Named turns come first, each shown by rows before and after it. Which turns, in which order, take the first row of each pair that follows to the second? Write the first one first, as in the answered first pair.
turn Pinug:
|  0.94 | -1.35 | -2.42 | -0.28 | -0.13 | -1.09 |  1.76 | -0.25 | -3.08 |  0.54 |  2.79 |  0.76 | => |  0.93 | -1.58 |  0.46 | -1.72 |  1.94 |  1.28 | -0.49 |  0.16 |  2.03 | -2.14 | -2.60 |  1.65 |
| -1.69 |  0.80 |  2.08 |  0.94 | -0.57 | -0.07 | -1.53 | -0.16 | -0.03 | -0.53 | -0.94 | -1.25 | => | -0.83 |  0.16 | -1.39 |  0.44 |  0.47 | -1.13 | -0.15 | -0.17 | -2.12 |  0.77 |  2.16 |  0.24 |
| -2.57 |  1.43 | -0.67 |  1.82 |  0.98 |  0.46 | -0.65 | -0.26 | -1.85 |  0.39 |  1.75 | -1.18 | => | -1.70 |  0.52 | -1.80 |  0.61 |  3.41 |  0.84 | -1.06 | -0.08 | -0.13 | -0.49 |  0.58 |  0.73 |
|  1.52 | -0.02 | -3.05 | -0.76 | -0.59 |  0.16 | -1.70 | -0.29 |  0.01 |  0.25 | -0.26 | -0.25 | => |  1.16 |  0.37 | -1.38 | -0.63 | -1.08 |  0.74 | -2.25 | -0.24 |  1.23 | -0.24 | -1.80 | -1.00 |
turn duzu:
|  1.21 | -1.05 | -3.46 | -0.88 |  0.62 | -0.55 | -0.03 | -0.39 |  0.31 |  1.79 |  1.50 |  0.12 | => |  0.24 | -0.17 | -2.22 |  0.12 | -1.26 | -0.92 |  0.17 | -0.66 | -0.93 |  2.42 |  2.07 | -1.44 |
| -3.60 |  1.53 |  2.49 |  1.87 |  0.23 | -1.17 | -0.12 | -0.95 | -2.44 | -2.27 | -0.68 | -1.08 | => | -2.81 |  0.72 |  1.63 |  0.24 |  3.23 | -0.41 | -0.85 | -0.63 | -0.29 | -3.50 | -1.91 |  1.05 |
|  0.73 |  1.76 | -1.02 |  0.02 | -2.05 | -0.26 | -0.29 | -0.18 |  0.67 | -0.75 | -0.47 | -2.12 | => | -0.24 |  2.00 | -0.28 |  0.02 | -1.67 | -0.29 | -0.69 | -0.17 |  1.02 | -1.22 | -1.01 | -1.72 |
turn tova:
|  0.25 | -1.04 |  1.74 |  2.22 | -1.56 | -0.48 | -0.05 |  0.24 |  0.76 | -0.56 |  0.94 | -0.20 | => |  0.40 | -0.69 |  1.02 |  2.29 | -1.77 | -0.52 |  0.11 |  0.28 |  0.21 | -0.06 |  1.71 | -0.79 |
|  0.59 | -0.45 | -1.44 | -1.74 |  1.33 |  1.14 | -0.59 |  0.40 |  1.12 | -0.57 | -0.66 |  1.28 | => | -2.07 |  0.67 |  0.17 | -0.91 |  1.64 |  0.40 | -0.89 |  0.21 |  0.36 | -0.99 | -0.47 |  1.46 |
|  0.73 | -2.00 |  1.61 |  0.26 | -2.01 | -0.91 | -1.64 |  0.62 |  0.37 | -2.09 | -2.58 | -1.45 | => | -1.46 | -0.46 |  1.32 |  0.67 | -2.84 | -1.49 | -1.67 |  0.56 | -1.65 | -1.38 | -0.84 | -2.28 |

Between the rows of a pair lie two turns.
|  0.45 |  0.16 | -1.30 | -0.19 |  0.06 |  1.00 |  0.01 |  0.91 |  0.44 |  0.67 |  0.28 |  0.21 | => | -0.72 |  0.59 |  0.48 |  0.34 | -0.23 |  0.87 | -0.44 |  0.82 |  0.85 |  0.04 | -0.78 | -0.09 |	Pinug tova
|  0.88 | -1.98 |  0.12 | -0.23 |  2.56 | -0.70 | -0.34 | -0.13 |  0.38 | -1.02 | -0.59 |  1.61 | => | -1.94 | -0.14 |  0.94 |  0.13 |  2.35 | -0.77 | -1.05 | -0.22 | -0.49 | -1.20 | -0.46 |  1.00 |	tova Pinug
| -3.53 |  2.92 |  3.31 | -0.02 |  0.82 |  0.17 | -1.99 |  0.80 | -0.36 | -1.13 | -0.41 |  0.84 | => | -3.09 |  3.30 |  3.16 |  1.03 | -1.32 |  0.01 | -1.47 |  0.71 | -1.40 | -0.21 |  0.55 | -0.99 |	duzu Pinug
|  2.10 | -0.21 |  0.38 | -0.75 | -1.82 |  2.12 |  1.57 |  0.51 |  1.88 |  0.60 | -1.19 | -0.65 | => |  0.79 |  0.61 |  1.95 |  0.03 | -2.60 |  1.80 |  1.36 |  0.40 |  1.21 |  0.39 | -1.25 | -1.42 |	duzu duzu
| -0.77 | -1.17 |  2.61 | -0.05 |  0.86 |  1.76 | -0.54 |  0.31 | -0.91 | -2.51 | -0.21 |  0.21 | => | -0.28 | -0.71 | -0.87 | -1.36 |  1.77 |  2.33 | -0.54 |  0.56 | -1.25 | -1.86 |  1.43 |  0.71 |	tova Pinug
|  0.45 | -0.32 | -2.16 |  0.28 |  1.70 | -0.80 | -0.25 | -0.10 | -1.47 |  0.27 |  0.22 |  1.16 | => |  1.94 | -1.37 | -1.38 |  0.51 |  1.51 | -0.69 |  0.02 | -0.19 | -0.57 | -0.02 | -0.97 |  1.43 |	duzu tova
|  1.68 | -0.86 | -0.71 | -0.87 | -0.51 | -0.32 |  1.85 | -0.80 | -0.82 |  1.41 |  0.74 | -0.82 | => |  1.68 | -1.73 |  1.46 | -0.50 |  0.44 | -0.59 |  1.76 | -0.78 |  0.13 |  0.33 | -0.77 |  0.22 |	tova duzu
| -3.51 |  1.43 |  0.48 | -0.10 |  0.06 |  0.12 | -1.33 |  0.54 | -0.01 | -0.57 | -3.35 |  0.76 | => |  1.06 | -0.53 | -3.83 | -1.79 |  0.73 |  0.79 | -0.17 |  0.63 |  0.68 |  0.51 | -2.00 |  1.72 |	duzu duzu
| -1.97 |  2.20 | -3.75 | -2.03 |  1.92 |  1.49 | -0.78 |  0.21 | -0.14 |  0.27 |  1.34 |  0.87 | => | -2.68 |  1.18 | -1.08 | -1.72 |  3.37 |  1.09 | -1.11 |  0.27 |  1.01 | -1.29 | -0.80 |  2.49 |	tova tova
|  0.93 | -1.74 |  2.30 |  0.27 |  0.28 |  0.10 |  0.12 |  0.04 |  1.75 | -1.79 | -1.93 |  1.19 | => |  1.55 | -1.12 |  2.27 |  1.40 | -2.67 | -0.53 |  0.76 | -0.27 | -0.16 | -0.35 | -0.18 | -1.14 |	duzu Pinug
|  2.31 | -3.48 |  2.09 | -0.65 |  2.63 |  0.46 |  1.52 | -0.82 |  2.00 | -0.46 | -2.14 |  2.32 | => | -0.81 | -1.57 |  5.82 |  1.38 | -0.22 | -0.08 |  0.88 | -1.04 |  0.82 | -0.50 | -2.43 | -0.14 |	Pinug duzu
| -2.11 |  0.07 |  2.37 |  2.89 | -2.11 | -1.05 | -0.09 | -0.74 | -0.96 |  0.04 | -1.14 | -2.40 | => |  2.33 | -2.21 |  1.41 |  1.79 | -1.79 |  0.25 |  0.29 | -0.41 |  1.67 | -0.04 | -2.66 | -1.90 |	tova tova
|  1.90 |  0.67 | -1.34 | -1.50 |  0.01 |  2.86 | -2.43 |  0.04 |  3.70 | -1.59 | -1.51 | -0.93 | => | -2.98 |  2.69 | -0.83 |  1.25 | -1.35 | -0.62 | -1.48 | -0.58 | -2.67 | -0.08 |  3.30 | -1.24 |	tova Pinug
|  1.31 |  0.42 | -1.64 |  0.28 |  0.73 |  2.60 |  0.56 | -0.36 | -0.84 | -0.02 |  2.51 |  0.00 | => |  2.04 |  0.08 | -0.49 | -0.01 |  0.45 |  3.59 | -0.20 | -0.24 |  1.08 | -0.64 |  0.65 | -0.50 |	Pinug duzu
| -1.69 |  1.27 |  1.15 |  0.10 | -0.97 |  1.27 | -1.00 | -0.34 |  1.11 | -0.84 | -0.69 | -1.76 | => |  0.20 |  0.79 | -2.58 | -0.87 | -0.50 |  1.16 |  0.02 | -0.23 |  0.04 |  0.40 |  1.70 | -1.05 |	tova Pinug
| -0.89 |  1.54 |  0.79 |  0.16 | -1.24 |  0.21 | -0.68 | -0.48 | -2.45 |  0.18 |  0.64 | -1.57 | => | -0.46 |  0.87 |  1.22 | -0.87 |  0.69 |  1.43 | -1.58 | -0.24 |  0.46 | -1.32 | -1.92 | -0.34 |	Pinug Pinug
|  3.72 | -2.44 | -4.16 | -0.25 | -0.39 | -0.02 | -0.06 |  0.12 |  0.10 |  1.73 |  1.80 |  0.05 | => | -3.77 |  0.80 |  3.36 |  1.76 | -0.23 | -0.21 | -2.70 | -0.17 |  0.93 | -1.22 | -1.88 | -0.83 |	Pinug tova
| -1.03 | -0.33 |  1.81 |  0.40 | -0.31 |  0.27 | -1.21 | -0.43 |  1.04 | -1.60 | -1.67 |  0.15 | => |  1.78 | -0.42 | -1.45 | -0.48 | -1.66 |  0.91 | -0.66 | -0.21 |  0.78 | -0.24 | -0.07 | -1.16 |	tova tova
| -0.42 | -1.97 | -1.96 | -0.08 |  3.13 | -1.18 |  0.16 |  0.07 |  0.51 | -1.04 |  1.84 |  3.53 | => | -0.77 | -1.42 | -2.65 |  0.46 |  1.90 | -1.51 |  0.52 |  0.09 | -1.18 | -0.08 |  3.46 |  2.55 |	tova duzu
| -0.14 | -1.54 | -0.31 |  0.24 |  2.90 | -0.14 | -0.03 | -0.22 |  0.03 | -0.44 |  1.02 |  1.57 | => |  0.83 | -1.39 | -0.69 |  1.06 |  0.66 | -0.66 |  0.85 | -0.51 | -1.51 |  0.85 |  2.42 |  0.00 |	duzu duzu
|  0.40 | -0.80 |  0.44 |  1.48 |  0.13 | -2.27 |  1.34 | -1.23 | -1.73 |  0.46 |  0.80 |  0.68 | => | -0.03 | -0.94 |  0.57 |  1.07 |  2.20 | -1.64 |  0.71 | -1.00 | -0.16 | -0.53 | -0.55 |  1.89 |	duzu Pinug
